[-34  -7 -48  26  85  55  37  81  13  32  -5  42  42  -5 -62 -55  -7 -22
  14 -29  91  59  90 -70  66] : K_315
[-56  85  20  58  89  87  11  24   2  27   2  33 -12  89  42 -46  65  10
  90  12  34 -84 -37 -24  24] : K_798
[ 16 -71  89 -39   3  90  62 -35  42   3 -79 -16  50  -5 -67  31  11 -68
   3 -59 -33 -11 -75 -73 -57] : K_179
[-78   0  12 -55 -33  10   4  57  37  49 -13  71 -20  -4  74  -5 -20 -20
 -17 -62 -51 -47   1 -39  -1] : K_942
[ 13 -76  66 -47 -31  41  33  32 -77  39 -22  85 -43  13 -48 -71 -79  12
  32  22  10 -27  83   2  13] : K_596
[-63  85 -25 -48  88 -75 -63 -54 -48  10 -81  43 -12  16 -39 -40  76  83
  30  61  13 -11  68  10  42] : K_522
[ 78 -88  15  25  85  -6 -36  87   4  29 -43 -48  31   1 -75  38 -40 -11
 -86  21  11 -54  30 -13  68] : K_334
q: [-56  85  20  58  89  87  11  24   2  27   2  33 -12  89  42 -46  65  10
  90  12  34 -84 -37 -24  24] : K_798
where: [65] : K_798, 17
where: [34] : K_798, 21
q: [-34  -7 -48  26  85  55  37  81  13  32  -5  42  42  -5 -62 -55  -7 -22
  14 -29  91  59  90 -70  66] : K_315
where: [14] : K_315, 19

[  7  -7  -6 -40  17  25  -8  -3  14 -29  30 -36 -10 -23  -7   5 -10 -23
   0  18 -11  34 -20  30  12 -37  19  28 -27 -21 -13  57 -13 -12 -25 -14
  43 -27  10  19  22   2   2 -15] : K_500
[-16 -33  46   2 -40  -9 -32  -5   6  22 -39  13 -21  16  23  42  31   6
  12  -6  23 -28 -39 -28  -6   4  -7  -4  27  15  16  15  26 -25  13  -2
 -23  -9  -1 -29 -31 -11  11  25] : K_16
[  5   9 -16  -3  51  23  93   7 -55  59   1  33  -8 -59  34  -6 -60  15
   9  -5  -5 -26  45 -65   5   6  -8 -56 -36  21  29 -41  51 -55 -11  31
 -33  25 -41 -28 -23 -21  26 -28] : K_179
[  8  13 -28  22 -40  30  24 -37   8   6 -69  52 -38  17 -30 -11  20  20
   9 -16  40  20  43  56 -27  34   1   2  12  21 -19 -18  28  17  44  23
  38  31   9  18  18 -10  13 -17] : K_942
[  7  34 -70  51  -2  17  93  -1   9  -9 -19  36  52 -57 -31 -90 -25  35
  -4  20 -13  -6  67   7  15  14 -18 -26   3  32  36 -54   8  49  17  36
 -21  -3 -38  26   9  -6  38  -4] : K_70
[-10   2  -7   1  -9   2   2  25  10  -4  10  -6 -38  11  24  26  -9  31
 -89 -14   4  18  -4 -15 -40  15 -14 -23  -8   6 -24  -4  27 -37  20  -1
  16 -90 -12  -4   0  -1   3  11] : K_845
[-10  16  67  -6  -3 -58 -37   8 -27   8  11   4 -23  38  24  24  11  33
  -9 -31   2 -17  -3 -22 -59  34 -15 -10   0  -9 -23 -37  22  -3  37 -44
  -5  62  24 -22  12  24 -52  32] : K_564
[ 39  -9 -39  47  13  48   8  21  18  22   3   4  34  -7 -12 -12  -8 -23
   1  30  16 -12  19 -26  52  17   0 -14 -16 -11   6  -7 -34   1 -60  58
 -46 -14 -37  15 -31 -22  15 -29] : K_315
[-30  10  50  13 -12  46 -51  45  62  -2  28 -90 -52 -18   7   5  35  42
   8  45   3  54 -68  27 -63  12 -23  -8  39 -18 -25  52 -21 -41  49  23
 -38 -77  -9  39   6   5  21  50] : K_798
[ 46  35 -48  44  24   7  36 -13  -5  11  19  21  29 -12 -44 -12 -15 -20
   3 -16   9  27  71  22  24  20   5 -14 -43   2  -4 -17   4  42 -27  40
  -4  18 -14  19   7   1  -5 -50] : K_522
q: [  7  -7  -6 -40  17  25  -8  -3  14 -29  30 -36 -10 -23  -7   5 -10 -23
   0  18 -11  34 -20  30  12 -37  19  28 -27 -21 -13  57 -13 -12 -25 -14
  43 -27  10  19  22   2   2 -15] : K_500

[-65  71  31  34] = K_16
[-9 71 30 35] = K_564
[ -8 -64  -6  31] = K_845
where: [34] : K_16, 4
both K_564 K_16:  : [71]
where: [-8] : K_845, 1
where: [35] : K_564, 4
both K_845 K_16:  : [31]

[  2  11  28  -3 -10   6  38 -17 -29 -32 -21  27 -17  -7   5  10  24  20
   3   7  12 -22  41   3 -10   8 -12  13 -14   2  13   1  28 -15   9 -31
   3   5   1  -5  20  29  -5] : K_942
[-20 -23  64  -4  -5   9 -17 -36 -41  -9   9   5 -14  29   0 -24  21  33
  29  13  23   6  10 -21  -5  30   4  11 -14  43   9 -13  32   5  33  17
 -20   4  25   3  11 -10  -9] : K_564
[-38 -57  85   0 -42  26   6 -36 -49 -33  41  14 -19  50  -4 -28  57  43
  53  28  45  -9  24 -45  -9  38  15  25  -9  59  20  -4  -5   3  55  34
 -15 -28  -3  21 -15 -24  -7] : K_334
[-35 -62  65 -28 -17  47  13 -44 -73 -19 -21  41 -21  -4 -10 -43  33  45
  35  -3  10 -25   2 -20  15  -7   5  19 -21  55 -12 -21  26   5  26 -11
   5 -18  29  33   1   4   5] : K_70
[-38 -81  39 -29 -29  62  11 -23 -53 -17   5  34 -10  -8  -8 -44 -29  25
  33  -3   9 -19  25 -26  19 -30  20  15 -15  44 -19  -6 -29   8  20   3
  15 -43  12  45  24 -13  11] : K_16
q: [-20 -23  64  -4  -5   9 -17 -36 -41  -9   9   5 -14  29   0 -24  21  33
  29  13  23   6  10 -21  -5  30   4  11 -14  43   9 -13  32   5  33  17
 -20   4  25   3  11 -10  -9] : K_564
where: [23] : K_564, 21
where: [65] : K_70, 3
q: [-38 -81  39 -29 -29  62  11 -23 -53 -17   5  34 -10  -8  -8 -44 -29  25
  33  -3   9 -19  25 -26  19 -30  20  15 -15  44 -19  -6 -29   8  20   3
  15 -43  12  45  24 -13  11] : K_16

[-48 -25 -68 -49]  K_596
[  6   6   7 -54]  K_845
[-65  94 -78 -61]  K_942
[-60   6 -54 -49]  K_70
[-60   6  11 -49]  K_522
both K_70 K_596:  : [-49]
q: [  6   6   7 -54] : K_845
both K_522 K_845:  : [6]
where: [-61] : K_942, 4
both K_522 K_596:  : [-49]
both K_596 K_70:  : [-49]

[-41  74  35  21  -5  16] -> K_334
[ -4  35 -10 -28 -15   3] -> K_16
[-56  69  12 -53  14  56] -> K_564
[ 34  78 -10  32  15  15] -> K_522
[ 75 -24  13 -79  21   3] -> K_500
[-53 -28  -7 -22 -35 -15] -> K_942
[-27 -36  -2  -7 -11  -1] -> K_596
[  9 -34 -36 -14 -43  27] -> K_70
both K_16 K_334:  : [35]
where: [-79] : K_500, 4

[ 23  -2  29 -62] : K_564
[ 18   4  37 -61] : K_179
[-42  -3 -77  30] : K_596
[-30 -42  47  70] : K_334
[23 49 50 22] : K_798
where: [-2] : K_564, 2
both K_798 K_564:  : [23]
q: [ 23  -2  29 -62] : K_564
both K_596 K_334:  : [-42]
where: [50] : K_798, 3

[42 12  7 -1]  K_179
[ 10 -18   6 -12]  K_596
[ 64 -15  -5   2]  K_845
[-8  5 10  4]  K_500
[-38   7 -14  42]  K_522
[-75  18  24  36]  K_564
[ 5 18  4  9]  K_16
where: [-15] : K_845, 2
q: [-75  18  24  36] : K_564
where: [6] : K_596, 3
both K_16 K_564:  : [18]
q: [ 64 -15  -5   2] : K_845
both K_596 K_500:  : [10]
both K_500 K_596:  : [10]

[-13 -11  91 -32  -2 -17  14] : K_845
[ 48  -8   7  91   7 -13  -3] : K_798
[44  7  5 14 -4  7 -4] : K_70
[  6 -11 -31  10 -24   5  -4] : K_596
[ 32   9 -18 -11   6   7  -4] : K_522
[ 12 -17   5  13  10  90  14] : K_564
both K_845 K_522:  : [-11]
where: [13] : K_564, 4
q: [ 48  -8   7  91   7 -13  -3] : K_798
both K_522 K_798:  : [7]
where: [90] : K_564, 6
where: [-3] : K_798, 7
q: [ 32   9 -18 -11   6   7  -4] : K_522

[-10  47  28 -65  26 -70 -12  26  -6 -17  -5   9  25  58   2  12  17  -1
 -27   6   5  42  -9] = K_70
[ -2  31   2 -11  -8 -29  -4  20 -29  -5 -17   9  21  35   0  20   5  -7
   7  -6   3  15  -6] = K_596
[ -1  25  -4 -26   3 -28  -8  -8  10   4  -1  -4  -3  30  20   6   4 -38
 -12  12 -29  10   2] = K_315
where: [-38] : K_315, 18
q: [-10  47  28 -65  26 -70 -12  26  -6 -17  -5   9  25  58   2  12  17  -1
 -27   6   5  42  -9] : K_70
q: [ -2  31   2 -11  -8 -29  -4  20 -29  -5 -17   9  21  35   0  20   5  -7
   7  -6   3  15  -6] : K_596
q: [ -1  25  -4 -26   3 -28  -8  -8  10   4  -1  -4  -3  30  20   6   4 -38
 -12  12 -29  10   2] : K_315
where: [42] : K_70, 22

